One turning vector, and how many ticks it has turned
The counts run from 0 to 211.
[-31 -58  -5  41  -8 -35  43   9 -29  31 -38   5  24  -3  -1 -53   6  -7
  22 -13  13  52 -27 -42   5  28 -41  20  34 -17 -33  -2  21  39   4  -6
   2 -44   5] -> 211
[  0  51   8   8 -28 -20 -41  17  15  -8 -29   2  25 -26   8 -67  -1   4
  -8 -10  -8  -3  31 -14  22  30 -35  -5 -30  -7 -37 -28   7  12 -39  31
 -29 -19 -75] -> 14
[ 22  12  -6 -16  32 -25  19 -12 -30 -60  75  41 -17  15  17  52 -18 -10
  21   8   2 -15  16  -6   8 -47  15  43  18  -9  10  23  19  34  13 -24
  37   8  48] -> 196
[-39  11  30   9 -24  38   1  35  11  12  12 -29  34 -13  16 -39  -1 -41
  19  44  25  21  19 -70 -10  -1 -58  -7  -2  31   9 -24  17  41  -3 -40
  -8  28 -28] -> 42
[ -8 -15  -3 -20 -76  23 -48   4  40  -5  -6 -36  57 -18 -46 -14  37  24
 -30  -2 -29 -18  17 -14   2   4   6  -6  -4  15  31 -58 -24   1  -4  -3
 -18   6 -40] -> 152
[ 30 -11  -8 -46  25  27 -44  -3 -21 -21  17  39 -28  12  14  28   6  -9
  -7  42   6 -16 -18  -1 -29 -40   3  11 -12  -8  30 -16 -45 -62 -35  42
  50  33  11] -> 28
[ 12 -11  -4  39 -27 -10  32 -32   8   7   0 -10  13  -2  24  24  -1  31
  24 -20 -12  55  31   2 -10  29 -23  28  19  23 -54  16 -30  27  74 -23
   5 -14  60] -> 79
[  6  -3  33  34 -32 -32 -11  -2  29 -47   7 -38  24  -6  42  -9 -69  -3
 -25  33  44  13  25  -7 -14  -7 -18 -22   3  -4 -10  27  20   8 -16 -63
 -40  21 -32] -> 175
[ 50 -11 -36 -28  15   9 -30  -9   0 -31  45  44 -17  -7   9  21  20   5
  -4  47 -17  -1  -2   6 -35 -25 -37  17   5   0  30  -6 -61 -29 -53  63
  26  19   2] -> 26
[ 10  11 -19 -34  48 -36  41 -19  -8   4 -33  18  -8  -5   6 -52 -34   4
 -19 -40  20  -3 -37  21  66 -26   5  14  24  11   8  11   1  56 -39  14
 -36 -38 -12] -> 99
[ 27  -7  -8 -57 -14  35  18  10  11  15  39  -4 -12  22  -5  25  21  12
  10  23   5   8  49   7 -13 -11  13 -24  22  65  22 -38 -85 -10  42  24
   2  30 -14] -> 160
[-19  17  14  63  53  53 -64  33   3   6 -18 -13  -1  -1   2   6 -35 -20
   2   4  -3   6 -18   9 -47  28  18  -6  -9 -27  14  -8   0 -72 -15  26
 -14  33   6] -> 140
[ -6  16  -7  56  76  48 -31  45  10  -1  15  -5 -20 -15   3  10 -30 -24
  20  24   2  30 -15   8 -63  41 -10  -3  26 -13  14  14 -11 -38 -17  46
 -21  39   6] -> 138
[-23 -36   4  31 -30   1   2   2  19  66 -11  11   1  22  23  15   2 -21
  -2  10 -15  48  37 -25 -52  -7 -62 -55 -25  13  10 -56 -11  -1  34   3
  27   0 -17] -> 49
[  4  14  33   7  23 -18  14  -8 -49 -49  37  22 -16  15  23  -3 -14 -18
  -1 -19   8 -12 -13 -38  13 -34  32  33  15 -16   9  23  47  41 -16 -61
  29  13  46] -> 200
[  3 -13  -1  37 -32 -14  30 -34   5  12  -6 -17   1   8  21  45 -12  38
  23 -13  -5  54  38  14  -5  25 -19  24  12  18 -62  18 -26   1  78  -9
  28 -10  40] -> 80
[  6  13  -6  45  87  50 -19  57 -14  12  -5  14 -12  -3   9 -29 -15 -10
   7  -7 -12  19 -31   0 -56  23   6  -9  22  -6  31 -17 -29 -27 -14  51
 -24  28  13] -> 136
[ 31   6 -17 -43  -3 -67  52  -9   9 -30   5   5 -23   3 -13 -17 -22   0
  -9 -21  30 -25  -7  35  55 -11  14   8  31  11   8  25  58  49 -38   8
 -23 -34 -23] -> 95
[-30 -13  44  19  12 -15  21 -18 -52 -17 -15   4  -6  16  12 -34 -16 -35
 -25 -24  41  12 -27 -51  36 -17  28  10   7   1  -8   9  59  39 -28 -69
  25   1  17] -> 204
[ 41  22  44   3  23  24 -11  35 -14 -31  13  -3 -17  34  59   6 -40  11
  -3  -9  12  -6  26  13 -36 -34  49 -29  10  13   6   4 -48 -28  33 -25
 -21  51  20] -> 167
[-15  22 -28  45  18   9 -26 -20 -39 -21  -1  13  -3 -28   4  27 -12  25
  12  16  -8  25 -18  -4   6  36 -41  86 -16 -22 -46  42  18 -27 -12  36
  32   3  34] -> 111
[-27  -3  -3  11 -64  18 -59 -10  58  -5   7 -59  27 -29 -54  18  14   3
 -16  36  -6  -4  19  -5  -2  26   4  -9 -11   3  20 -35  16 -22 -20  -8
  -2  16 -46] -> 149
[ 22 -27 -34 -28   3 -39  16 -20  -5 -13  40  48  22   8  21  51  -8  23
  20   1 -38   1  27   5   6 -65 -23  44   1 -11  15 -13 -46  34  39  23
  17 -34  13] -> 190
[ 53   7   8 -11 -50 -74  31   9   3 -56   5  10 -28  17  -3   9  -5  34
   7 -37  -9 -31  16  27   5   7  31  14  18 -37 -17  31  69  12  22  -8
   2 -24   8] -> 89
[ 17  23  46  20   5  -2 -17  15   4 -41   5 -22 -12  17  51   8 -71 -10
  -8  21  46   6  40   7 -20 -17  26 -37   0   5  -9  23   3 -20   9 -57
 -17  51  -9] -> 171
[ 26  11  26  -7  29  24 -10  35 -60 -27 -25   6 -26  14  16 -28 -11  25
  15  -5  35  -2 -24  16   4  40  60  15  29   2 -52  31 -29 -70  -4  29
   6  15  16] -> 2
[ 32  -5   1  28 -53 -48  28  -8   2 -30   0   8  -7   9  21  27   6  53
  14 -26 -23  22  29  22 -29  22  -3  26   8 -25 -47  31  19   2  64  -4
  22 -14  42] -> 84
[-45  15  61 -19 -18  54 -34  33 -13  14  -6 -20  14   2   9 -23 -20 -46
   2  33  46  -5 -10 -54  11 -30  -2   3 -24  12   6 -32  24   4 -10 -47
  10  45 -19] -> 39
[ 28  -5 -38 -26  11   4 -36 -29   5  10   2  48 -22  11   9   8  21   9
 -33  14 -19   3   6  10 -13 -26 -31 -15 -32   5  10 -39 -65 -37 -45  75
  32  -2 -28] -> 23
[ 33  27  38 -15  29  28   0  32  -7 -24  23  -3 -27  40  53  30 -36  -1
   6   7  23  -1  40  15 -32 -26  44 -32  13  31   5   5 -54 -35  40 -25
  -5  58  22] -> 166
[-32 -11  19 -11  14  21   3 -30  24  24 -27 -44  33   1  -7  -4 -38 -23
  -4 -26  33  19  -9  -6  40 -19  33   4  16  42   3 -27 -23  43  23 -68
 -14 -11  29] -> 71
[ 54  -1  12 -14 -53 -69  18   4 -11 -43 -18  24 -21  25  12  12  -2  42
   3 -55 -13 -31  17  27  -7   2  35   4  -5 -43 -20  22  60  -3  33 -14
   9 -20  18] -> 88
[-13  17 -10 -36 -57 -14  16  12 -19  -1  20   7 -27  -8 -59 -24  59  -2
  -8  20  -5 -14  -4 -17  24  25 -12  22   3   8   9  -9  77   6 -40  35
  27  19 -45] -> 122
[-37  17  40   8 -24  45 -15  44  -5   6   6 -18  40 -15  18 -49   3 -29
  19  30  20   6  -4 -70   0  -8 -45   6 -11  14   9 -23  27  45  -8 -50
 -19  33 -21] -> 41
[ 29 -24  12 -12   2 -17  -9   7  49 -42  32 -25   8  -4 -28  36 -37 -28
   5  12  19 -41  -7  13 -28 -38  44  -3  46 -15  65  -4  31  30   4 -49
 -21   2  28] -> 63
[ 36  10   6 -38 -38 -77  34 -10   3 -31  -1   6 -48  26 -14  18 -22   9
  -5 -19  21 -31  14  41  18   4  35  -7   4 -16 -10  28  67   5  -3  -1
  14 -24 -12] -> 91
[ -6  44  32   6 -13  -7 -36  53 -15 -42 -31 -16  25 -20   6 -62 -19  12
  24  -3  19 -19  12  -8  20  46   5  16  -8 -22 -52  18  29 -22 -29   6
 -38   0 -50] -> 9
[-49 -47  23  25   0 -24  35  -5 -44  43 -49  -5   7   6   4 -42 -18 -34
  -5 -15  35  51 -23 -44  27  13 -10  -7  14  -3 -30   1  30  23  -5 -29
  20 -34  -2] -> 209
[ 29   5  -3 -18  29 -23   9  -3 -40 -56  53  48  -2  11  27  47 -14  -2
  26 -14 -17 -29  11  -9   9 -58  25  50   8 -22  23  10   4  34  26 -14
  31  -2  46] -> 195
